Each path below is one point turned by a fixed rotation once a step. After each direction that follows a path, write how fast that rotation turns it, in degrees per step (0 if it stays still).
Each turn is a multiple of 5 degrees from 10 to 175, or 0.
Each row of a path follows its step; steps can be skipped.
Rotation 1:
step 0: [  2  19   8 -44   8  -3  -3   1  17   3  19 -24  39  13  -9   7   7  -2
 -11 -10  17  -2  16  -2  -7   2 -29]
step 1: [ 11  -5  -2 -41  -6   0 -13  -1  -6  -5   0   1   5 -26 -23  -4 -15  12
 -14 -19  -6  28  -6 -15 -12  40   6]
step 2: [  3 -17  -4   9   8 -15  -8  28 -21  38 -22 -13  15 -15 -18 -11 -24  16
 -16   3 -13   7  -5 -16 -17  -7 -14]
step 3: [  6   3  -8   1  23  21   6  10 -14 -13 -28 -26   0 -20  -6   6 -15 -30
  -1  -2 -27 -27   0 -26   7 -13  -9]
step 4: [ 25 -21   6 -15  -5  10   8   3  -5 -11  -3 -18  42 -22  10   6  12 -17
  10  23 -14  -6  16  17  -2 -15  24]
step 5: [ 19 -20   3   2  27   6   2   4  -2  -6  36  20   6 -33 -14 -22   8  -5
  10 -18   2 -14  29  13 -16   8  -2]
step 6: [ 28  23  -2 -11  17 -14  -7  24 -19   1  14  -6   6  24 -15 -18  22   4
  -2   5 -15   8  23  12  -4  14 -34]
step 7: [ 27  23  15 -24  11  14 -21  10  14  10  16 -11  11   7 -16   4 -22  -5
 -29   6  11  -4   2 -27  16  25   3]
step 8: [  4  -9  -1 -27  -7 -13   0 -30 -27  24  -9 -31  13 -12 -20  -9 -11   1
 -10   6  16   3   4 -25 -24  12   6]
step 9: [-11 -17 -24  -3   8  -9  -8  12  21  -2 -18 -12  22 -35 -29   3  -8  -9
  11 -10 -10   2  -3 -28 -17  -7 -28]
[ -2  -3   6   4  -3   5  -9   6  -2  -5  -1  -1  -3  -6  -1   0   3  -4
  14   2  -2 -12  10  15   5  -7   2] : 55
[  3 -15  -2  -4   4  -4   5   0  -3  10   3   4  -4   0   1   7 -14  -4
   2   4   8   5   4   8   4   8   8] : 115
[  2 -16   4  -9   8  -7  -6  -1   6  -5  -5  -3  -6   0  -2  -4   7   1
 -15   7  -4  -9  -1   2   0   1  -3] : 0
[ -7  -4  -4   4   1  -7   0   5   4   0  -4  11   2  -4 -14 -13   6  -3
   6  -3  -3   8  -3   5 -10   7   5] : 95
Rotation 2:
step 0: [ 14   3  11  23  10   1   1 -13  -1   7  17   1 -20  -8 -38   9  17   3
   3  16  -8   2   5  33  -8  12   1]
step 1: [ 16  -9 -13  19 -29  15   7  -7 -11  -7  28 -17 -28  10  -8   9  -9  21
   1   0  -5  13  14   5  10   3  11]
step 2: [ 20   5   3  12 -21   5   3 -10  10 -26   5  19   1   5  -9  21  21   4
  18   4   1   3  35  18   1  -7  -9]
step 3: [ 13 -26  -2   7   3  27  21 -28   0   1   9 -11  -1   2 -20  22  27  -2
  -3 -21  -7   5   0  13   7 -16   7]
step 4: [ 17 -12  12  -3 -36  26  17  -5  -2  -5   1  -8  21   4  -4  29 -19  -9
  18   2   4  10   3   9  14  -2   1]
step 5: [ 19   3   3  -5  -6  -7  19  -7  10 -20  11 -18  27   4 -16   0  14 -37
   3 -21   3   6  11  20   0   1  -4]
step 6: [  9 -13   1  -1 -11  18  15   6  -6   3  11 -14  16 -17   6  22   3 -21
 -41   6   0   8 -10  26   9  -3  10]
step 7: [ 20  15  18  -1 -19  10  13   6  18   2  16 -16  21   3 -15   1   3 -17
  -9  24  -7  -9   6  -5  18  28  -6]
step 8: [ 11  18  -6  -6 -15   9  -3  -9   1 -18  21 -12  18  29   1 -10  21  -5
 -37   5  -2  -2  -9  13  -7   0  13]
step 9: [  4   6  26  14 -18  12  11  -4  16 -17 -13  13   3  -2   8   3  20   4
 -28  19 -14  11 -11  -5  24   0  18]
[  5 -14 -10   0  -6  -3  -5  -9 -13   0  -1  -2  -4   0   6  -3  -7   0
 -13  -3  -4  -3  -5   0   4  -5   7] : 145
[-5  2  0 -7 -8  0 -4 -2 -8  2  5 -6 -1 20 -7 -1 -8 -1  9  2  2  7 -5 -2
  1 10 -3] : 110
[  2  -4  -9 -10   1  -1   6  -4   5   7  -7 -10  13  -3   4   9  -2  -9
  -3   0   6   6   3  -4  -5   3  -8] : 35
[ -1   3  -3  -1  -1  12   1 -15   3  -4  -9   6   5  11   3   2   8  10
   3  -1  -5   0   0 -11   2  -8  -1] : 55
Rotation 3:
step 0: [ -8 -15  12   7 -17   6  -2  -7 -55  -6 -18  -2  -7   5   1  -2 -18 -12
   0  -9  -8   1 -18 -14   8 -19  -5]
step 1: [-26   6  -6   1   4  -6 -24 -18   4  -7   6  20  36   1   8  24   7  15
  10   4  -5  15   4 -17   0  17  25]
step 2: [-18   0  11  23  -8 -32  23  21  -6  18 -14  -6  -3   3  -6  12 -21   9
   4  13 -27 -18 -13   4  -9  -4  -6]
step 3: [  8  13  -2   4   2 -18  -4 -28 -14  23  -6  11  25   1 -20  -7  16 -26
 -28 -14   2  11   2   7  -2  12  24]
step 4: [-29  -7  31  -8  -7  -4  -4  -5  21   2  12 -17 -10  14  10   7 -34  -4
  -9   5  -2  17  -4  11  -3 -27  13]
step 5: [  1  -3 -25  -2  -3  -8   0  28 -15  13  11  -8  18  35 -17 -17  -4 -19
   5   9  -7  23  13 -14   7  21   4]
step 6: [  3  -2   6 -16 -10 -13 -14  -1  41  -7 -13  -9  -7  15 -17  17   6 -11
   8 -15  -8 -11 -40   7   1   7   8]
step 7: [-17  19  -8  -6  18  23  14  38 -16  -2 -26  -7   1   2  12 -11  -2 -15
 -27 -10  -2  16  -6   0  -4   0   6]
step 8: [ 11  20  21  -3   4  -7 -28 -12  -9  -8  -1 -13  -5  18  16  -4   7  -9
  18   6   0 -14  -9 -21  40  -5  19]
step 9: [-16  14  -7 -17  -9  10  17  28   2   3  -7   4  13   6  -5   3  -2  42
  11   1   1  -3   4  29  10   9  25]
[  7  -8  -1  -9   1  -7  -2  10 -13  11  -4   5   4  -4   4   0   2 -13
   5   4   3  -3   4  -4   1  -8  -3] : 145
[  3  -1  -1  -9  -4   5   6  -7  -5  -2  -9   3   0  -5 -18  -3  -3  -3
   4 -11   2  -5  -5  10  -7  -3   5] : 110
[ -2   0  -5  -3   1  -1   1   7 -11  -1   4  -3  12  -3   3  -2  -1   5
  -8  -7  12   6   2   6  -2  18  -2] : 170
[  8  -4   9  -7   3   1  -5  -9  -4   7   6  -2   1   9  -4   0  12   7
  -5  -8  -2  -4  -2 -14  -3   6   2] : 145
